[[40, 28, -2, 8, 17],
[-19, -30, -11, -8, -4]]
->
[[-19, -30, -11, -8, -4],
[40, 28, -2, 8, 17]]

[[-8, -9, 6, 16],
[0, 19, 15, -12],
[-25, -2, -2, 23],
[17, 6, 2, -29],
[-10, 19, -10, 26]]
->
[[-10, 19, -10, 26],
[-8, -9, 6, 16],
[0, 19, 15, -12],
[-25, -2, -2, 23],
[17, 6, 2, -29]]

[[-26, -9, -13, 4, -23, -17, -34, 3, 15, -3, -36, 6],
[1, 9, 20, -7, -12, -11, -19, -15, 26, 38, -19, -8],
[-5, 12, 10, 1, -24, -14, -27, -8, 31, 35, -27, -12],
[28, 1, 13, 4, 6, 17, 25, 12, 2, 12, 24, -5]]
->
[[28, 1, 13, 4, 6, 17, 25, 12, 2, 12, 24, -5],
[-26, -9, -13, 4, -23, -17, -34, 3, 15, -3, -36, 6],
[1, 9, 20, -7, -12, -11, -19, -15, 26, 38, -19, -8],
[-5, 12, 10, 1, -24, -14, -27, -8, 31, 35, -27, -12]]

[[30, -31, 30, 14, -23, 11, -12],
[17, -12, 22, -2, -9, -9, -7],
[33, -28, 19, 16, -22, 12, -23],
[26, -26, 22, 15, -21, 9, -18]]
->
[[26, -26, 22, 15, -21, 9, -18],
[30, -31, 30, 14, -23, 11, -12],
[17, -12, 22, -2, -9, -9, -7],
[33, -28, 19, 16, -22, 12, -23]]

[[2, -19, -35],
[-12, 37, -22],
[-14, 5, 19],
[-12, 13, 22],
[-4, -22, 0],
[13, -28, 17],
[-22, -25, 9],
[3, 18, -11],
[-5, -21, -8]]
->
[[-5, -21, -8],
[2, -19, -35],
[-12, 37, -22],
[-14, 5, 19],
[-12, 13, 22],
[-4, -22, 0],
[13, -28, 17],
[-22, -25, 9],
[3, 18, -11]]

[[27, 36, -7],
[-15, -21, 2],
[2, -21, -29],
[1, 0, -13],
[-15, -24, 2],
[11, 36, 15],
[-1, 6, -12],
[-14, -13, -7],
[-1, -19, -27],
[-2, -26, -28],
[1, -11, 21],
[-11, -31, -9]]
->
[[-11, -31, -9],
[27, 36, -7],
[-15, -21, 2],
[2, -21, -29],
[1, 0, -13],
[-15, -24, 2],
[11, 36, 15],
[-1, 6, -12],
[-14, -13, -7],
[-1, -19, -27],
[-2, -26, -28],
[1, -11, 21]]

[[-4, -1, 21, -8, -27, 9, 11, 9, 1],
[-8, 1, -9, 14, 35, -1, 25, -19, 20],
[15, -3, -33, -7, 11, 8, -13, 5, 10],
[14, -2, -33, -6, 12, 9, -12, 4, 10],
[16, -2, -35, -7, 9, 5, -13, 6, 10],
[7, -7, 11, -3, -24, -3, 7, 0, -15],
[17, 6, -21, 4, 1, -23, -28, 15, -5],
[-11, -3, 1, 18, 28, -1, 17, -17, 17],
[-9, 0, 6, -3, 17, 22, -14, -10, 6]]
->
[[-9, 0, 6, -3, 17, 22, -14, -10, 6],
[-4, -1, 21, -8, -27, 9, 11, 9, 1],
[-8, 1, -9, 14, 35, -1, 25, -19, 20],
[15, -3, -33, -7, 11, 8, -13, 5, 10],
[14, -2, -33, -6, 12, 9, -12, 4, 10],
[16, -2, -35, -7, 9, 5, -13, 6, 10],
[7, -7, 11, -3, -24, -3, 7, 0, -15],
[17, 6, -21, 4, 1, -23, -28, 15, -5],
[-11, -3, 1, 18, 28, -1, 17, -17, 17]]

[[17, 1, 25, -6, 28, 27, 35, 30, -15, -22, 21],
[5, 18, 21, -10, 3, 21, 8, 5, -2, -2, 9],
[6, 5, 33, 6, 6, 14, 13, 10, -3, -8, 9]]
->
[[6, 5, 33, 6, 6, 14, 13, 10, -3, -8, 9],
[17, 1, 25, -6, 28, 27, 35, 30, -15, -22, 21],
[5, 18, 21, -10, 3, 21, 8, 5, -2, -2, 9]]

[[20, 16, -9, 16, -11, 20],
[-26, 28, 30, 29, -29, 26],
[19, -13, -6, -4, -15, -5],
[-5, -11, -9, -10, 11, -12],
[-25, -8, 27, 10, -8, -7]]
->
[[-25, -8, 27, 10, -8, -7],
[20, 16, -9, 16, -11, 20],
[-26, 28, 30, 29, -29, 26],
[19, -13, -6, -4, -15, -5],
[-5, -11, -9, -10, 11, -12]]
